Rotation paths and how fast each direction turns (degrees a step):
Each turn is a multiple of 5 degrees from 10 to 175, or 0.
Each row of a path follows its step; steps can be skipped.
Rotation 1:
step 0: [ 0.74 -0.12  0.10 -1.08 -0.66 -0.19 -1.60 -1.88 -0.02 -0.58 -1.62  0.07
  0.93 -0.70 -0.45  1.50  1.45  2.98 -2.71 -0.47  1.13  0.13  1.42  1.80
 -1.46 -0.79  0.14 -3.11 -0.27  0.75 -0.46  0.49 -0.25  0.19  2.20  0.34
 -1.11 -3.62 -2.01 -0.11  0.36]
step 1: [-0.46  1.21 -2.18 -1.28 -0.64  1.42  0.22 -1.59 -0.83 -0.15 -0.26  1.08
  1.12  1.57  0.25  2.34 -1.65  0.42  0.52 -0.05 -0.51 -2.63  0.32 -0.49
  1.25 -0.68 -0.68 -1.76 -0.98 -1.53 -1.72  0.79  2.02 -0.67  4.23  1.21
 -1.49 -1.72  0.36 -1.05 -0.29]
step 2: [ 0.03  0.95  0.23 -1.49  1.86  1.52  0.94 -0.07 -1.98 -1.97  2.76 -0.85
  0.09  1.62 -0.04 -1.80 -1.53 -1.69  0.41 -1.39 -0.36  0.20 -0.37  2.47
  1.17 -1.95  1.02  0.27  2.08 -0.79 -1.79  0.23  0.28 -0.39  2.57  1.82
 -0.99 -1.34 -2.11 -0.10 -0.65]
step 3: [-0.29  2.19 -0.31 -0.88  2.35 -0.25 -0.98  1.04 -0.85 -1.75 -0.03 -2.20
  2.65  0.03 -2.22 -0.33  0.58  0.88 -0.59 -1.34  1.76  1.23  2.23  2.55
 -0.41  1.44 -0.11  0.10  1.10 -0.68  0.25  1.21 -2.26  0.33  2.97  1.29
  0.11  0.18  0.98  0.87  0.91]
step 4: [-1.98  0.87  0.03 -1.07  2.36  0.13 -0.88  0.27  0.07 -0.96 -0.07  0.93
  0.97  1.25 -0.04  1.54 -0.10 -1.87 -1.69 -0.77 -0.36 -0.95 -0.71 -1.48
  0.10  3.88 -0.69  0.95 -1.80  0.13 -0.06  1.42 -2.10  0.68  3.35 -1.41
 -1.99 -0.51  0.76  0.61 -1.58]
step 5: [-2.24 -0.79  0.76 -3.88  0.81 -1.47 -0.97 -1.03 -0.38 -0.61 -1.75  0.95
 -2.12 -0.02  1.01 -1.89 -1.47 -1.37 -2.74 -2.19 -0.56  0.68 -0.74  0.35
  1.58  0.50  0.06  1.06  0.95 -0.50  1.40  0.61 -1.17 -0.53  0.50  0.39
 -0.95 -2.76 -0.95 -0.60 -0.68]
step 6: [ 0.06  1.41 -0.09 -3.23  0.32 -0.91  1.19  0.62  1.57 -0.19 -0.95  0.05
 -1.49 -1.77 -1.09  0.65 -0.56 -0.61 -1.00 -0.54  0.31  1.30  2.43 -0.56
  0.49  0.49  0.31 -3.06  0.73 -1.80  0.34  1.10 -1.44 -0.87  0.15  2.18
 -1.87 -1.02  1.91 -2.31  2.34]
step 7: [ 1.99  1.50  0.73 -1.81  0.41  0.26 -0.43 -0.82  0.14 -0.13  1.86 -1.46
 -1.04 -0.48 -0.30  2.19 -1.54 -1.15  0.06  1.03 -1.20 -0.43 -0.23 -2.05
 -0.94  3.08  2.19 -2.13  1.13  0.60 -1.70  2.23 -0.64 -3.00  0.95 -0.16
 -1.38 -0.35 -1.19 -0.52 -0.60]
step 8: [ 0.61 -0.25  1.04  0.15 -0.49  1.57 -2.01 -1.66 -0.43 -0.02 -0.16 -0.91
 -1.84 -1.00  0.81 -2.44 -1.19  1.07 -1.37  1.22 -0.02 -0.12  1.48  0.63
  0.31  2.45  0.72  1.60  2.29 -0.17 -0.70  1.04 -0.12 -2.55  3.40  1.34
  2.10 -0.95 -0.27 -1.80 -1.27]
step 9: [ 0.61  0.93  0.19  0.23 -1.27  2.80 -0.77  0.81  0.75 -0.23  0.59  0.43
 -0.92 -2.14  0.82 -1.27  0.89 -1.06 -0.26 -1.18 -0.09  1.26  1.21 -1.96
 -1.32  0.04 -1.06 -1.01 -0.41 -3.25 -0.16 -0.74 -2.72  0.75  4.10  2.04
  0.87  0.04  0.60 -0.21 -0.68]
[ 0.20  0.33 -0.09 -0.04 -0.72 -1.07 -0.05  0.84  0.73 -0.07  0.17 -0.69
  0.43 -0.10  0.08  0.67  0.46 -0.01  0.04 -0.32 -0.28  0.12  1.00 -0.16
 -1.03 -0.21  0.00  0.03 -0.06 -0.44 -0.31 -0.14 -0.05  0.48  0.16  0.02
  0.13 -0.81  0.52  0.22 -0.10]  120
[ 0.43 -0.48 -0.93 -0.51 -0.20 -0.41 -0.80 -0.23  0.13  0.70 -0.52 -0.28
  0.38 -0.21 -0.21 -0.10 -0.73  0.64  0.76 -0.67  0.29  0.79  0.50  0.48
  0.23  0.15  0.10  0.43  0.22  0.17  0.76  0.09  0.43 -0.37  0.23 -0.37
 -0.05  0.19 -0.28 -0.01 -0.31]  145
[-0.96  0.09 -0.35  0.40 -0.45 -0.29 -0.20 -0.25  0.28  0.32 -0.51 -0.07
 -0.49  0.94  0.76  0.36 -0.25 -0.09  0.19 -0.13 -0.33 -1.00 -0.05 -0.17
  0.22  0.41  0.65  1.10 -0.05  0.29 -0.72  0.45  0.39 -0.21  0.36 -0.07
  0.29 -0.12 -0.19 -0.26 -0.05]  110
[-0.41  0.27  0.50 -0.37 -0.07 -0.40 -0.05 -0.73  0.81 -0.70 -0.80 -0.20
 -0.03 -0.49  0.20  0.22  0.53 -0.19 -0.09 -0.61 -0.18  0.00 -0.08  0.21
  0.43  0.44 -0.30  0.43 -0.38  0.31  0.30 -0.35 -0.16  0.38 -1.01  0.02
 -1.22  0.40  0.12 -0.05 -0.33]  55
[ 0.19  0.98  0.30 -0.59 -0.76 -0.12  0.02 -0.01  0.08  0.43 -0.47 -0.24
 -0.09 -0.10 -0.58 -0.30 -0.15 -0.17 -0.15 -0.46 -0.46 -0.24 -1.10  0.41
 -0.60 -0.01  0.00 -0.30 -0.42  0.01  0.17  0.61  0.00  0.24 -0.03  0.33
  0.74  0.28 -0.99  0.82 -0.04]  155
[-0.92 -0.43  0.59 -0.12  0.41 -0.51 -0.37  0.49 -0.07  0.15 -0.05 -0.23
 -0.19 -0.16 -0.27 -0.20 -0.59 -1.05 -0.21  0.25 -0.28  0.51  0.57 -0.22
  0.05  0.63 -0.15 -0.35  0.00 -0.58  0.15  1.25 -0.02 -0.74 -0.35  0.39
  0.05  0.28  0.27  0.09 -0.44]  25
[-0.45 -0.72 -0.28 -0.17 -0.42  0.31 -0.63 -0.26 -0.12  0.29 -0.83  0.78
 -0.27 -0.09  0.61  0.01 -0.02 -0.51 -0.85 -0.54  0.66 -0.02 -0.07 -0.63
 -0.45 -0.95 -0.56 -0.47 -0.63  0.03  0.27 -0.10  0.07  0.25  0.37 -0.07
  0.04 -0.43  0.30  0.24 -0.39]  80
